One vector is turned by the same rotation once a tick. Each row is the vector after some number of ticks, and that number follows the row.
The counts run from 0 to 327.
-17; 17; -2; -24; -2; 15; 17; 18; 0; -11; -9; -31; 11; 1; -7; 3; -7; -2; 13; 1; -18; 21; 20; -5; -2; 11; -10; -13; 17; -21; 8; -9; 40; 48; -9; -43; -5; -9; -8; -26; -9; 16; 2; 17; 17; 6; 21; 20; -7; -37; -9; -4; 28; 14; 18; 4; -44; 5; -25 | 34
15; -10; 11; 18; -32; 24; 4; 36; -13; 3; -44; -1; -3; 3; 7; 8; -28; 2; -4; -4; -12; 21; 2; 10; 0; 9; -31; 1; -16; -32; -2; -15; 22; 15; -5; -20; 12; -17; -18; -8; -30; 31; 3; 7; -31; -11; 16; 0; -19; -3; -29; -24; -12; -18; 23; -6; -32; 17; 0 | 90
-9; 19; 22; 11; -26; 25; -3; 9; -25; -18; -43; 7; 17; -2; 7; -6; -12; 6; 4; -4; -4; 19; 25; 4; 30; 0; -32; 8; -2; -12; -9; -2; 14; -5; -14; 0; -5; -8; 7; -38; -47; 47; 5; 12; -29; -11; 10; 12; -12; -18; -14; -15; -6; -2; -11; -2; -40; 2; -10 | 92
3; 3; 2; -6; -18; 22; 17; 32; 12; 7; -7; -34; -8; 4; 0; -6; -20; 2; -12; 19; -22; 29; -22; -14; -10; 20; -14; 9; 15; -33; -5; -6; 20; 42; 21; -19; 9; -12; -37; -9; -27; 3; -18; -4; -7; -19; 3; 9; -23; -7; -30; -13; 13; -6; 8; -1; -45; 22; 2 | 253
-1; -7; 11; 10; -16; -11; -1; 0; -4; 16; 6; -14; -1; 5; 23; 2; -32; 5; 8; 8; 5; 6; -9; 9; 27; 23; -36; -9; -1; -9; -14; -2; 18; -12; 2; 9; 21; -2; 18; -27; -40; 29; -7; -6; -41; -15; 3; -6; -12; -20; -16; -68; 14; -3; -1; -7; -40; 17; -15 | 123
-2; -14; 12; -11; -11; -2; 13; -7; -4; 5; -7; -12; -2; 13; -21; -7; -15; -9; -3; 31; -11; 21; -8; -20; -13; -27; -14; 0; 29; -38; -19; -19; 16; 61; 16; -17; 4; -24; -16; -9; -23; 23; 7; 2; -1; -2; 17; 18; -27; 0; -28; -11; 8; 3; 12; 13; -18; 21; -39 | 18
-13; -19; -6; -24; 5; -1; -4; 10; -18; 21; -8; -31; 31; 25; -27; 2; 5; 5; 8; 7; 5; 18; 32; -18; 13; 1; 2; -5; 18; -27; -1; -7; 18; 58; 15; -12; 14; -2; -1; -18; -21; 31; 0; 8; 1; -4; 33; 15; -20; -25; -11; -5; 8; 5; -2; -8; -24; 8; -38 | 215
-13; 18; 3; -16; -10; 24; -11; 20; -4; -12; -5; -22; 9; -7; 9; -2; -19; 9; 5; -10; -7; 18; 23; -13; 39; 8; -16; 8; 25; 9; -14; -13; 5; 6; -7; -5; 17; -13; 18; -21; -49; 29; -4; 17; 2; -28; 12; 4; -5; -28; -9; -20; 2; 14; -11; -12; -55; 28; -17 | 264
3; -15; -3; -15; 5; -11; 32; 2; 9; 15; 12; -37; -15; 26; -13; 18; -22; -14; 3; 23; -3; 9; 2; 9; 3; 1; -26; -10; 18; -21; -22; 3; 24; 44; 12; -17; 7; -21; -13; -15; -6; 3; 1; 0; -34; -3; 17; 12; -29; -22; -7; -30; 6; 21; 5; -23; -14; 21; -35 | 199
-8; 6; -5; -2; -16; -2; 4; 10; 7; -2; 2; -25; 25; 4; -2; 9; -29; 10; 21; 5; 1; 40; 13; 9; 7; -3; -4; -17; 19; -12; -2; -10; 21; 43; -4; -20; 3; -16; 16; -28; -12; 39; -12; 2; 0; 7; 32; 11; 2; -49; -13; -6; 24; 15; 19; 3; -30; 22; -34 | 43
-9; 16; -6; 3; -3; 6; -4; 0; 11; 1; 11; -11; 13; -6; -9; -6; -33; 0; -5; -11; -9; 14; -6; -8; 21; 6; -38; 6; 15; -17; 0; -8; 29; 9; -13; -13; 20; -7; 14; -10; -48; 24; -7; -3; -17; -5; 13; 7; 0; -17; -15; -31; 45; 19; 5; -23; -53; 32; -17 | 37
15; 7; 3; -9; -15; 38; 6; 5; -25; -8; -5; -29; -2; -14; -33; 11; -27; -7; 6; -15; -2; 22; 36; 12; 10; -12; -24; -16; 6; -29; -19; -8; 13; 34; -6; -30; 13; -17; -1; -10; -20; 22; 17; 23; -7; -1; 21; 19; -26; -20; -9; 2; 7; 20; 20; -20; -40; 12; -28 | 231
-15; 10; 26; -6; -17; 7; 16; 23; 4; -16; -10; -34; 3; -10; 19; -2; -2; 11; -2; -20; -12; 9; -15; 17; 14; 43; -29; 5; -4; -7; -8; 25; 24; -16; -8; 4; 10; -2; 5; -30; -24; 18; -16; 2; -25; -26; 2; -5; -12; -16; -14; -45; 11; -5; -2; -14; -33; 16; -17 | 116
-1; -13; 7; -9; -23; -8; 17; 14; 16; -3; -18; -20; -15; 30; 22; 6; -21; -15; 24; 22; -21; 20; 11; 4; -14; -5; -3; -2; 24; -26; -26; -25; 8; 27; 0; -11; -3; -22; -6; -14; -21; 34; -9; 3; -3; 11; 29; 1; -17; -20; -21; -8; 8; 12; 37; 1; -6; 25; -36 | 276
2; 12; 36; 1; -13; 0; 17; 17; -1; -8; -12; -7; -17; -11; 23; -18; -23; -19; -5; -6; -27; 1; -19; 15; -3; 16; -42; -2; 4; -46; -17; -3; 21; -9; -7; 11; 19; -17; -13; -21; -46; 33; -22; 2; -11; -6; -4; 3; -18; -7; -11; -35; 12; -9; 12; 4; -33; 17; -1 | 313
-1; 5; 27; -10; 12; 17; 10; 18; -4; -2; 2; -21; -5; -13; -20; -10; -13; -24; -15; -16; -19; -5; -2; -9; -2; 7; -43; 25; 21; -44; -15; -10; 18; 18; -18; 1; 37; -8; -15; -9; -37; 20; -20; 11; -7; 1; -2; 7; -14; 11; -20; -9; 32; 26; 7; -15; -23; 29; -9 | 227
-19; -16; 21; -19; -12; -17; 2; 26; 6; 8; -10; -34; 1; -14; 28; 4; -5; -1; -6; 4; -31; -5; -19; -6; 0; 17; 12; 13; 26; -33; -1; -26; 12; 16; -7; 2; 28; -1; -13; -19; -26; 42; -20; 6; -2; -18; -2; 3; -8; -13; -32; -20; 24; -6; 18; 11; -13; 30; -36 | 71
16; -16; 1; -30; 2; 13; 3; 8; -31; -8; -7; -24; -3; 20; 4; 14; 2; -2; 6; -13; -2; 2; 54; 12; 14; -3; -20; -12; -2; -25; -23; 0; 9; 17; -15; -22; 15; 2; -3; -20; -24; 13; 30; 28; -29; -16; 23; 11; -34; -12; -5; -43; -23; -5; 0; -6; -23; -4; -36 | 145
2; -12; 5; -14; -11; 13; 8; 29; -3; 9; -20; -33; -25; 1; 17; -11; -11; -10; 1; 9; -27; 16; -8; -16; 15; 16; -26; 21; 23; -26; -7; -25; -19; 23; -3; -13; 24; 1; -16; -14; -45; 23; -21; 26; -12; -10; -26; 0; -9; -1; -32; -17; 18; -7; -6; 22; -35; 28; -22 | 64
6; -22; -5; 9; -24; -6; 21; 21; 20; 15; -2; -16; -9; 37; 11; -10; -24; -7; 20; 11; -8; 21; 22; -1; -3; -7; -21; 0; 18; -26; -16; -22; 5; 27; 3; -17; 6; -14; -3; -9; -32; 38; -32; 5; -11; 7; 27; -3; -14; -21; -14; -27; 14; 8; 28; -3; -25; 32; -31 | 277
-4; -24; 2; -10; -2; -25; 12; 6; -12; 10; -6; -19; 18; 23; 27; 11; -8; 12; 27; 16; 7; 23; 19; 19; 15; 17; 0; -23; 4; -15; -18; -2; 17; 30; 14; 1; 5; 1; 20; -41; -9; 37; -1; 1; -22; -3; 26; 7; -20; -45; -15; -36; -4; -13; -6; 15; -14; -3; -32 | 129
-6; 4; 17; -21; -19; 1; 28; 17; -7; -13; -5; -35; -9; 13; 30; 1; -10; 6; 18; 3; -22; 23; 7; 22; -21; 23; -12; -18; 15; -34; -12; 6; 36; 15; -8; -22; -16; -7; -10; -28; -7; 7; -8; 17; 0; -5; 17; -3; -26; -30; -12; -34; 13; -24; 27; 17; -14; 3; -39 | 112
8; -20; 9; 4; 10; -13; 16; 4; 4; 17; -6; -19; -1; 4; -15; 0; -19; -22; 5; 28; -6; 5; -3; -5; 6; -27; -38; -5; 30; -42; -8; -6; 9; 50; 4; -19; 17; -25; -14; -29; -21; 31; -12; 11; -14; 9; -4; 21; -9; -16; -11; -12; 9; 24; 3; 12; -25; 15; -35 | 10
2; -8; 3; 9; -28; 36; 1; 23; 2; -2; -17; -16; 17; -4; -27; -25; -14; 13; 14; 7; 6; 44; -8; -23; 19; -5; -24; -2; 23; -27; -11; 15; -2; 46; 33; -19; 0; -10; -12; -26; -42; 20; -24; 8; 5; -10; 17; -3; -19; -23; -13; -1; 1; -8; -7; 9; -30; 14; -13 | 246
0; -24; -4; 13; -10; -12; 11; 20; 5; 17; -9; -16; 27; -1; -25; 1; -16; -9; 0; 21; 2; 14; -11; 1; 19; -8; -28; -3; 16; -34; 5; 6; 24; 59; 1; -28; 24; -26; -20; -23; -14; 31; -8; 4; -21; 4; 5; 14; -1; -18; -11; -16; -1; 18; -4; 8; -35; 24; -24 | 11
9; 9; -5; -3; -24; 41; 16; 31; -1; -1; -6; -21; -8; 9; -4; -9; -23; 5; -2; 6; -15; 32; -4; -19; 8; 7; -24; 4; 13; -24; -8; -7; -4; 30; 29; -22; 12; -3; -25; -6; -57; 9; -21; 4; -12; -23; 7; -2; -24; -13; -20; -16; 1; -11; -5; -12; -48; 18; -1 | 254
3; 0; -4; -3; -19; -2; 23; 12; 2; 6; 17; -23; -6; 16; 12; -15; -17; 13; 5; -6; -2; 10; 8; 12; 8; 14; -41; -21; 0; -30; -6; 0; 28; -10; -2; -12; 2; 5; 11; -17; -40; 0; -20; 4; -15; -12; 19; -7; -16; -20; -10; -66; 13; -17; 10; -8; -32; 14; -28 | 114
-27; 8; 31; 15; -8; -13; 8; -20; -2; -9; 2; -10; 33; -8; -10; -8; -9; 5; -3; 10; -8; 29; -9; -2; 15; -15; -16; 13; 29; -40; -12; 2; 29; 32; -1; 15; 11; -15; 4; -32; -24; 41; -27; -3; -10; -6; -4; 16; -14; -15; -20; 3; 37; 26; -2; 6; -23; 19; -42 | 242
-13; 4; -3; -14; -3; -4; 25; 30; 12; 3; 5; -29; 2; 12; 22; -9; -12; -8; 9; 26; -33; 4; -3; -14; 4; 6; -21; -6; 25; -35; 9; -24; 26; 28; -2; -15; 7; -5; -14; -28; -31; 20; -22; 4; 6; -8; -7; 9; 5; -27; -18; -11; 29; 6; -2; 20; -47; 18; -16 | 260
-14; -20; 8; -25; 3; -8; -5; -9; -13; 12; 6; -19; 17; 19; -24; 4; -9; 2; -20; -3; -10; 9; 9; -11; -4; 3; -8; 18; 12; -29; -11; -20; 26; 31; 8; 8; 33; -3; -1; 5; -33; 33; 2; -12; -25; -15; 25; 11; -25; 3; -30; -24; 20; 14; 18; -38; -20; 31; -27 | 217
0; -2; 13; -8; -9; 32; 13; 7; -22; -4; -20; -12; 27; 6; -29; -18; 5; 10; 5; -3; 18; 18; 14; 3; 23; 12; -44; 1; -12; -25; -10; 42; 23; 26; 24; 3; -1; -6; 7; -28; -36; 21; 2; 8; -24; -7; 28; 2; -30; -23; 2; -31; -4; -4; -26; -18; -30; -6; 5 | 169
1; -3; 17; 14; -26; 24; -9; 27; 2; -7; -23; -37; 21; -22; -31; 10; -12; 6; 11; -1; 13; 35; -3; 6; 23; 1; -17; 0; 12; -23; 7; 14; 7; 46; 2; -33; 6; -20; 1; -29; -18; 36; -4; 16; 3; 2; 11; 4; -5; -29; -21; 6; 6; 15; 2; 6; -34; 15; -21 | 238
-23; 9; 45; -1; -18; 2; 5; -3; -21; -22; -36; 0; 7; 5; 28; 7; -12; -9; 9; 13; -30; 27; 13; 7; -8; 7; -1; 9; 5; -25; -16; -15; 31; 10; -22; 0; -7; -13; -7; -33; -19; 35; 21; 12; -18; -7; 5; 21; -12; -5; -37; 5; 9; -4; 19; 18; -23; -2; -28 | 94
-8; -13; 6; -15; -22; 4; 5; 12; -14; -1; -10; -26; 22; 2; 8; -7; 1; 14; 18; -6; 1; 16; 28; 10; 7; -1; 3; -5; 16; -32; -1; -8; 17; 15; 0; -19; 2; 11; 5; -19; -22; 46; -13; 15; 25; -2; 23; 9; -23; -25; -6; -34; 0; -26; 23; 15; -24; 2; -47 | 301
-25; 2; 11; 10; -15; 2; 4; 24; -7; 1; -36; -18; 19; 1; 8; -7; 1; 14; -7; -9; -16; 21; 9; 1; 29; 29; -17; 42; -9; -17; 6; -2; -6; -1; -18; 4; 5; 2; -11; -14; -41; 43; -7; -1; -47; -18; -5; 10; -11; 3; -27; -9; 18; -2; 3; -12; -33; 19; -24 | 288
-3; -7; -2; -24; -20; 29; -8; 23; -18; -1; -15; -42; -7; -2; 11; 14; -17; 17; 7; -5; -13; 28; 20; 5; 25; 12; 11; 0; 12; -12; -7; -20; -9; 23; -4; -17; 13; -5; -3; -8; -15; 31; 11; 18; -16; -30; 12; 12; -21; -23; -19; -11; -11; -10; 12; -5; -41; 17; -45 | 67
-9; 3; -11; -19; -17; 8; 27; 2; -1; 9; 3; -19; 7; 20; -18; -18; -21; 1; -10; 10; -23; 23; 3; -16; -14; -11; -12; -5; 22; -41; -1; -15; 31; 49; 12; -32; -3; -7; -19; 4; -30; 5; -3; -5; 1; -5; 27; 18; -22; -6; -21; -23; 12; -1; 20; -11; -35; 21; -32 | 27
-18; -2; 10; 5; -35; 33; 4; 17; -7; -4; -13; -32; 28; -8; -24; -5; -9; 17; 11; -4; 14; 55; 9; -7; 19; 1; -5; 7; 16; -14; -1; 17; 7; 36; 21; -12; -1; -9; -8; -26; -30; 20; -18; 1; -6; -24; 19; 8; -21; -22; -10; 10; -1; 0; -5; -11; -35; 18; -18 | 247
-14; 4; 5; -28; -13; 12; 24; 7; -4; -8; -7; -33; 6; 17; -10; -3; -4; 0; -4; 14; -25; 20; 6; -17; -21; -3; 5; -1; 17; -39; -3; -12; 44; 54; 6; -27; -14; -11; -27; -4; -12; 12; 2; -2; 15; -4; 30; 24; -30; -5; -24; 4; 10; -3; 25; -4; -25; 16; -30 | 26
-7; -2; 14; -2; -22; 25; -7; 18; 14; -22; -8; -16; -4; 3; 10; 0; -31; 5; 8; -11; -9; 18; 16; -1; 21; 7; -9; 19; 20; 10; -21; -13; -7; 7; 0; 11; 23; -21; 16; -15; -52; 37; -9; 1; -10; -24; 24; -12; -7; -15; -25; -13; -2; 18; 6; -29; -25; 32; -15 | 272
-11; -7; 29; 7; -28; 18; 16; 30; 10; -10; -34; -20; -3; 9; 12; 5; -16; 4; -2; -14; -7; 25; 9; 9; 18; 28; -15; 30; -2; -9; -12; -3; -8; -2; -9; 7; 4; -12; -9; -14; -36; 36; -12; -4; -39; -24; 20; -5; -17; 1; -28; -7; 6; 14; 19; -43; -17; 27; -15 | 280
-21; 16; 41; 2; -20; 14; 0; 7; -25; -20; -38; -2; 24; 0; 22; -3; -4; 2; 8; 0; -15; 22; 25; 9; 18; 2; -12; 13; -2; -11; -5; 5; 23; 2; -17; 8; -5; -10; -2; -40; -24; 48; 14; 7; -20; -19; 5; 20; -8; -15; -22; 5; 1; 6; -1; 10; -30; -9; -19 | 93
